In the rows, 128 means zero.
A state moves one step at a time under one of 6 hidden systems, and each row is a state written as 22 numbers. Each run below is a few steps of one system.
X, trace 1, 10 rows:
[[131  75 139 102 106  66 118 122 159  96  97 118  93 126 134 125 117 108
   79 163  82 137]
 [112 109 100 123 122  98  63  93 135  85  87 129 110 152 125 137 125 123
   64 116  90  95]
 [128 102 107 103 128 137  76 110 154 110  67 113  96  93 142 152 106 145
  121  81  64 118]
 [111 113 114  84 116 137  90  99 130 107  88 124  92 103 152 156 188 158
  112 128  81 174]
 [128 124 121 115  92 121  55 107 138 128 131 144 100 127  99 147 182 149
  120  67 119 172]
 [120 164 151  98 120 167  72 141 124 165 125 114 132 126 128 140 179 154
  119  45  95 129]
 [110 167 113 105 119 164 124 145 134 150 101 121 158  96 128 179 188 153
  146  76 152 160]
 [130 160 139  92  87 145 134 135 166 184 184 141 143 124 131 160 178 143
  147 104 153 176]
 [130 181 160 137 106 131 145 163 133 167 176 165 157 136 148 142 186 116
  110  80 169 109]
 [138 156 143 135 154 124 161 161 170 183 144 131 189 115 111 160 148 110
  147 101 165  85]]
B, trace 2:
[[122  98  85 137 164 157 113 178 147 135 160 104 159 182 103 121  94 138
  192 143 117 136]
 [139 174 123 163 157 178 145  60  85 136 147 173 124  87 136 128 141 146
  148 130 151  97]
 [132 100 140 138 152 153  84 189 112 111 142 121  64 150 142  81 139 149
  158 119  84 158]
 [132 144  80 144  92 169 130  82 101 136 189 157 174 170 127 146 101 143
  148 105 137 130]
 [147 148 177 169 134 126 148 154  92 113 134 145  56 103 132  73 101 123
  134 129 165 129]
 [120 121 124 120 112 129  85 116 116 137 207 135 137 208 128 107 161 131
  109 157 103 147]
 [148 151 125 158  71 119 117  82 114 109 123 165  88 100 120 128  77 128
  105  67 158 117]
 [126  98 158 118 116  95 150 164 135 114 164 109 103 177 143  80  89 110
  106 195 117 140]
 [122 141 107 143  92  92 107  46 103 108 130 159 143 133  87 147 173 118
   84 142 168 140]
 [143 109 161  97 110 101 110 130 179 132 112  98  58 104 110 104  67 123
  111 123 113 139]]
N, trace 3, 10 rows:
[[121 103 125 111 152 130 171 160 137 111  88  92 102  92 122 119 117 143
  174 189 145 188]
 [ 90 156 137 131 151 155  99 146  74 120 147  89 156 211 115  88 125 135
  100 142 128 105]
 [147 134 153 112  83 148 107 143 104 155 120 111 109  90  96 124 143 149
  156  55 115 194]
 [110 138 132  84 110 160 182 142 126 139 140 108 163 137 207 152 137 136
  111 166  87 127]
 [ 93 173 129 135 104 106 120 151 123 106 103 130 121 145 112 143 185 134
   91 121 215 164]
 [141 118 201  86 134  98 118 172 175 179 149  89 106 133 123  98 132 107
  108 131  95 122]
 [122 169 110 133  92 148  95 113 127 127 139 160 129 148 175 161 132 139
   79  56 113  82]
 [140 108 123 111 133  89 150 129 195 140  95 149 129  60 127 181 174 119
  149 139 138 146]
 [107 160 132 141 175 125 127 125 163 116 149 137  99 164 156 108 108 117
   97 181 158  54]
 [150 102 114 165 145 110  57 152 145 125 109 146 112 124  76 122 134 124
  156  54 128 116]]
P, trace 4 (10 x 22):
[[ 96 124 101 136 166 152  93 170  99  94 119 134 118 164 157 130 203 153
  137 147 108 153]
 [132 140  87 131 101 136 149 108 167 149 165 129 163 142  94 150  66 128
  167 117 186 140]
 [114 170 201 125 143 129 138 146  75 130  81  86 115 113 121  85 132 118
   76 124 132  97]
 [127  99  76 114 128 165 111 132 117 130 125 137 167 126 138 172 184 151
  174 105  79 174]
 [116 174 138 111 102 148 149 123 173 151 187 130 119 162 161 125  67 133
  108 138 169 104]
 [118 129 167 129 113  75 119 157 101 118  63 110 147 110  97 136 183 108
   77  97 137 135]
 [153 114 110 104 130 169 125  63 137 171 169 150 135  95 148 150 136 149
  170 127  61 134]
 [106 153 128 138 128 116 126 184 167  97 138 150  85 171 192 129 113 125
   82 130 158  88]
 [143  84 125 123  98  65 135  97 127 132 100 120 183 108  61 151 142  92
  115 132 131 150]
 [151 140 160 127 169 164 141  87 124 145 153 152  65  76 168 100 133 145
  153 157  92 111]]
D, trace 5:
[[ 90 132 120 118 117 142  85 142  79  98 104  73 146 198 108 103 110 142
   86 124 106 134]
 [158 127 133 130  48 116 171  68  90 125 128 161 128  73 136 143 116 125
  115 110 133 162]
 [115 103 165 102 141 109 110 171 129 105  86  97  75 131 161 100 138 127
   89 157  74 133]
 [104 134  85 139  89 104 126  94  97  86  79 116 165 137  82 154 122 123
  100 119 179 149]
 [152 132 173  95 116 120 140  82 153 152 104 127  79  54 147 131 110 124
  104 119  86 107]
 [ 99 104  94 140 157 124  95 178 104  79  45 108 153 141 128 143 158 134
  119 105 106 120]
 [134 134 103 106  94 108 170  80 184 133 107 139 133  74 117 185 112 125
  132 139 177 150]
 [109 160 163 110 199 154 114 150 135 137  76  90 111 109 151 120 139 135
  110 130  97  70]
 [130 119  85 140 120 125 117 136 135 139 103 136 194 116  79 181 159 128
  162  75 154 152]
 [128 152 137  87 138 140 154 129 207 156 149 146 100 100 196 161 139 136
  124 147 119 104]]
N, trace 6 (10 x 22):
[[109 124 129 123 154 117  92 201 146 119  72  97 114 128  95 138 182 137
  146 102 152 171]
 [119 172 179  85 159 172 118 126 140 193 169  98 138 137 145 109 139 139
  120 129  98  90]
 [118 155 106 145 115 154 118 185 126 105  94 155 106 113 177 164 163 153
  135  57 146 135]
 [128 130 154  97 170 121 154 147 175 181 150 121 170 123 127 149 198 116
  142 173 131 122]
 [120 191 148 161 138 144 118 173 136 122 150 159  78 146 157 108 117 134
  111  91 184  87]
 [158  80 141 134 148 100 115 178 155 162 139 147 163 114 114 145 178 106
  160  88  83 118]
 [140 184 129 146 128 160 165  86 141 156 191 180 123 108 163 142 121 128
  132 128 163  86]
 [146  83 109 180 147  80 147 208 143  91 102 164 122 120 135 134 141 105
  156 126 155 130]
 [152 133 154 150 154 122 122  87 125 176 204 147 163 152  89  99 130 104
  136 155 131  89]
 [166 109 116 177  95 129 145 147 112 102 130 175  90  99 149 117  69 126
  157  74 133 130]]
B, trace 7 (10 x 22):
[[108 173 107 152 134 115 100 116 137  99  92 155 106 121 111 152 163 135
  100  99 212 115]
 [153  84 151 115 156 106 108 147 181 158 153 110 122 144 120 101  77 107
  138 133  67  86]
 [106 144  78 135 116 138 157  77  97  77 104 167 139 121 185 169 152 141
   96 160 132 120]
 [151  74 125 147 146  92 114 173 155 122 101 116  99 108  72 112 108 121
  183 124 144 168]
 [102 173 107  90 150 175 131  63 158 154 165 114 144 149 141 148 121 149
  126 179 146 110]
 [132 116 137 165 159 128  96 138  74  93  55 121 100  97 110  99 123 128
  125  95 105 107]
 [143  94 111  93  99 158 154 116 135 158 187 124 153 138 152 137 118 142
  165 156  71 176]
 [102 185 117 160 122 149 139 132  88 100  84 125 116 117 110 130 126 149
  126 107 215 142]
 [152 107 185 119 157 124 109 147 131 183 182  99 140 147  97  75 124 111
  148 133  81 119]
 [109 176 114 119  84 161 126  85  93 112 132 159 123 128 181 155 166 150
   83 100 126 122]]
D, trace 8:
[[160  97 128 112 103 123 126  87 159 122 126 144  46  69 135 122  91 144
  155 130 104 169]
 [ 85 119  88 127 169 162 113 132  92  69  72  92 115 154 146 121 114 156
  126 172 104 131]
 [143 136 120 125 100 138 162  83 108 128  98 124 124  63  87 143 119 144
  165 126 173 189]
 [107 134 145  73 154 171 101 122 136 134 106  89  91 114 160 127 159 162
  123 147  63 141]
 [105 152  94 130  90 152 137 163  95 103  83 113 161 132 126 164 136 148
  133  81 169 174]
 [132 137 170  62 100 126 176 120 161 170 126 101 132  85 158 148 132 129
  111 155 102 149]
 [ 92 165 155 130 141 129 108 183  89 118  85 106 149 154 134 130 202 129
   83 101 140 121]
 [141 131 134  96  54  93 135 118 175 167 140 123 165 115 107 170 123 110
  106  79 146 145]
 [115 148 158 123 145 122 144 158 131 128 108 135 134 133 197 133 148 110
   69 123  91  54]
 [141 105 129 159 116  65 134 174 144 126  99 128 178 131  70 147 138  87
  126  88 175 128]]
K, trace 9:
[[145 102 126 168 190 145 127 152  92 127 108 107 138 113  69  91 108 131
  200 138 132 138]
 [143 115 130  77  97 136 123  41 147 167 169 118 138 115 119 137 114 132
  122 153  70 144]
 [123 157  90 154 139 197 147 124  78  95 105 137 105 105 152 124  91 171
  176 113 150 145]
 [119  97 134  82 103 123 132 150 123 156 118  57 194 155  87 130 108 121
  134 130  96 168]
 [118 203 169 113 113 184 135  91  86 153 165 131 101 121 154 111 157 160
  114 123 150 137]
 [118 113  91 131  94 131  79 173 128 112  98 115 135 146  93 147 127 145
  148  58 138 180]
 [123 161 161 108  69 117 180 127  96 145 141 127 175 134 166 144 143 106
   58 121 127 109]
 [118 146 159 151 136 113 108 180 111 102  97 125  60 115 110  97 168 133
  126 116 182 168]
 [127 108 112 129  87  81  90 104 138 123 161 151 169 184 111 141 148 100
   72 113 116 106]
 [137 162 153 167 145 110 160 120 110 106  76 160  98  63 135 130 129 110
  104 115 174  86]]
X, trace 10:
[[154  75 120 131 126  91 135 142 158 140 122  94 160 131  65 118  59 103
  165 130 125 138]
 [ 94 164 138 104 124 149 145  94  99  99 129 105 108 162 176 107 102 136
   67 188 121  99]
 [149  69  90 169 105  85 136 170 135  78  85 148 117 109 121 139  82 112
  149 101 131 142]
 [122 115 167  78 119 119 116  75 111 149 129  80 132 134 120 101 122 125
   82 177  65 124]
 [102 130  81 156 131 116  92 144 135  58  67 142  80 137 136 139 109 138
  104 106 171 123]
 [151  74 126  85  96 134 111 112 132 153 137 103 152 120 121 136 102 132
  141 107  26 150]
 [ 95 172 141 116 116 126 113 104 104  88  73 131  69 106 145 129 177 145
   70 133 160 142]
 [139  80  97 114 109 112  76 170 171 141 134 118 147 157  93 148 128 129
  155  76  96 159]
 [107 187 153  92  97 167 123  71  91 150 118 116 133 111 160 142 150 149
   75 104 103 112]
 [128 120 111 132 123 111 122 207 179 120  93 135 109 105 124 158 157 134
  156  84 167 167]]
P, trace 11, 10 rows:
[[128 105 104  98  68 133 192 104 108 115 124 109 167 127 155 150  82 124
  125 167 109 168]
 [113 155 177  88 129 128 117 146 153 136 129 105  54 119 134 105 175 145
  117 165 160 176]
 [138 135 107 144 122 133  45  96 142 148 148 151 135 140  74 138 152 137
  140  52 131 121]
 [139 142 116 142 108 150 156  99 106 109 109 141 136 109 173 134  45 123
  104  99  97  63]
 [ 97  93 117  91 122  99 147 155 138  89  76  97 126 137 160 142 158 130
   99 189 101 172]
 [130 146 121 115 132 128 108  67 177 159 176 148  97 117  86 130 161 142
  155 163 177 166]
 [136 160 145 165 168 129  87 137 138 127  97 138  99 114 108 111 101 121
  114  67 146  54]
 [122  90  82 136 133 133 145 108  83  96  87 124 198 134 143 154 116 124
  120 145  69 107]
 [113 139 124 105 137 138 191 132 160 124 145 125 103 116 170 136 126 145
  147 214 164 164]
 [114 149 154 129 164 103  78 157 158 153 130 107 122 152  54 112 175 119
  128 118 185 130]]
K, trace 12:
[[131 129 115 115 114 125 126 148 177 155 132  98 137 121  63 142  99 133
  179 109 189 176]
 [148 145 163 121  81 157 131 127  95 158 189 136 131 147 172 104  97 128
  104  87  71 108]
 [145 122 125 157 111 129 160 161 101 123 118 150 134  85 102 138 174 132
  185 108 175 197]
 [126 120 140  94  45  97 128 118 144 125 164 116 117 167 135 117  80 117
   78 134 121 153]
 [140 162 153 195 141 138 144 142  48 123 137 151 133 123  99  91 137 120
  141 101 176 116]
 [151  82 140  99  77  70 103  95 153 139 117 115 117 102  78 130 130 111
  111 110 106 169]
 [123 151 118 167 107 140 156  84  53  75 134 174 107 131 172 111 122 134
   96 151 133 108]
 [129  95 124 138 141  88 116 139 122 107  69  82 144 120  42 118 110 111
  139 140 159 152]
 [125 144 158 107 122 137 109  42  93 140 154 127 121 137 137 104 135 125
   70 153  80  95]
 [119 125  80 160 165 150 105 112 101  88  59 132 116  89  95 149 145 151
  166 111 156 147]]

Which system made each run below?
trace 13, 2 rows:
[[125 117 109  78  73 134  94  89 151 130 121 106 135 139 145 153  81 140
   91  92  66 126]
 [123 117 128 138 100 104 203 144  93  90  73 111 152 106 138 130  75 111
  115 153 153 135]]
 -> B
trace 14 (2 x 22):
[[125 130 159 165 162 100 133 172 107 100 117 166  87 122 161 109 204 116
  106 154 134 119]
 [162  74  90 142 137 104 122 131 174 154 163 146 169 130  83 147 103 113
  190 120 113 134]]
 -> P
trace 15, 2 rows:
[[113 110 121  62 119 113 150  90 176 140 124  99 139 122 128 160 142 133
  121 206 118 168]
 [ 97 145 114 120 147 124 106 112 129 108  32  85 142  99  75 150 124 134
  113 110 160 125]]
 -> B
trace 16, 2 rows:
[[131 175 157 141 125 131  96  91 124 164 208 164 116 161 112 104 164 124
  101 117 160 101]
 [158 109 103 160 111 107 112 137 144 116  90 161 114  78 109 154 111 122
  144  46 133 119]]
 -> K
trace 17:
[[132 185 183 143  83 124 138 108  82 132 117 132  92  98 113  98 124 126
   85  89 177 128]
 [112 109 127 116 147 122 122 228 154 141 113  77 175 173 111 130 131 120
  146 114 125 139]]
 -> X
trace 18:
[[124 124  73 143 189 155 132 127 159 106  83 157 128  95 169 168 129 142
  165 130 120  84]
 [ 95 130 105 124 168 111 150 125 159 118 129 102 181 178 121 139 108 110
  111 202 157  89]]
 -> P
trace 19:
[[104 144  63 138 133 165 107 151 151  99 108 151 107 133 145 167 143 168
  169  99 178 158]
 [118 130 137  97 100 113 155 178 156 152 126  90 192 168 147 147  89 101
   90 109 110  94]]
 -> K
trace 20, 2 rows:
[[149  88  96 158 112 101 122 172 154 103 135 193 132 132 173 158 147 109
  125  90 101 101]
 [138 112 144 148 138  73 199 168 166 115 124 152 129 107 153 136 120  91
  121 185 165 108]]
 -> K
trace 21:
[[122 153 137 123 143 122 200 134 143 140  93 127 178 101 157 163 111 106
  109 145 152  71]
 [133 102 110 118 135  82 166 131 214 127 144 147 119 124 141 151 107 109
  139 194 159 125]]
 -> X
trace 22:
[[ 92 108  89  87 141 156  91 157 131 115  93  67 165 176 134 146 121 148
  125 126  71 139]
 [105 188 146  96 128 172 121  85 106 153  88  88 129  90 102 138 151 158
  118 113 160 149]]
 -> N
trace 23:
[[126 125 110 173 131 117 144  93  73  75 129 193 110 117 159 128 180 124
  114 169 141 135]
 [163  93 154 146 153 101  82 127 151 163 148 119 107 123  53  87 109 114
  161 103 112 127]]
 -> X
trace 24 (2 x 22):
[[134 114  95 154 106  92 113  82 109 104  83 145 155  96  64 158 155 119
  126 102 165 147]
 [121 127 148 111  92 104 140 100  97  91  79 111 100 119 157 116  89 118
   51 142  94 104]]
 -> K
trace 25:
[[117  83  98 122 102  82 147 150 120 109  91 103 210 158 101 162 133 101
  112 143 120 146]
 [129 172 184 121 106 119 136  58 102 140 139 118  89 108  99  88 114 125
   85 157 158 130]]
 -> N
trace 26:
[[140 143 160 139 174 113 114 134 139 154 100 146 124  69 103 141 219 120
  139 106 141 117]
 [112 150 101 114 178 165  83 114 177 168 174 129 146 159 104 151 171 153
  167 134 144 126]]
 -> X
trace 27 (2 x 22):
[[133  93  92 175 154  96 162 114 127  98 150 183 159 143 131 144 153 105
  144 193 151 113]
 [156 118 138 171 136 105 129 121 129 131 173 142 106 139  65  82  72 114
  164 142 181 127]]
 -> N
trace 28 (2 x 22):
[[137 150 144 139 110 148 210 129  84 132 138 142 137  82 146 127 147 135
  160 157 171 179]
 [125 115 133 105  79 120  93 143 139 126 157  92  94 176  90  93  77 139
  128 121 142 187]]
 -> K
trace 29, 2 rows:
[[141 164 147 133 128 113 178  60 143 163 161 152 157 104 111 135 124 107
  111 163 177  89]
 [145 127 174 147 179 131  70 169 129 155 139 131 103 133 115  91 158 123
  135  83  87  85]]
 -> D
trace 30 (2 x 22):
[[118 127  85 112 149 168 128 139 172 127 102  85 119 125 109 139  53 155
  185 131 154 149]
 [120 146 136 150 197 170 147  98  68 134 119 107 162 128 111 103 132 130
  149 178 121 101]]
 -> B
trace 31 (2 x 22):
[[125 125 126  92  72 115 127 114 131 147 126 133 188 128 145 181 178 116
   84  87  87 130]
 [102 171 140 136 119 132 160 166 115  88  82 133  70 106 179 127 148 138
   99 136 184 140]]
 -> K
trace 32:
[[145 120 142 145  96 105 187 180 108 117  71 136 150  67 144 153 124 109
  130  85 143 136]
 [129 107 160  74 138 141 114 121 142 173 176  93 140 156 136 109 146 133
  129 171  55 143]]
 -> P
trace 33, 2 rows:
[[111 140 138 106 165 141  68  79 118 159 153 109 156 166  97 119 183 134
  107 142  92 108]
 [133 148 115 114 108 168 123 139 162 126 110 129  61  79 151 142  88 165
  158  77 146 157]]
 -> N
trace 34:
[[112 136  96 134 100 167 130 116  74 121 173 110 163 187 101 109 102 148
  156 144 153 174]
 [135 121 162 118  84 127 180 168  71 132 102  81 150 106 107 102  97 123
  138 112 131 180]]
 -> N
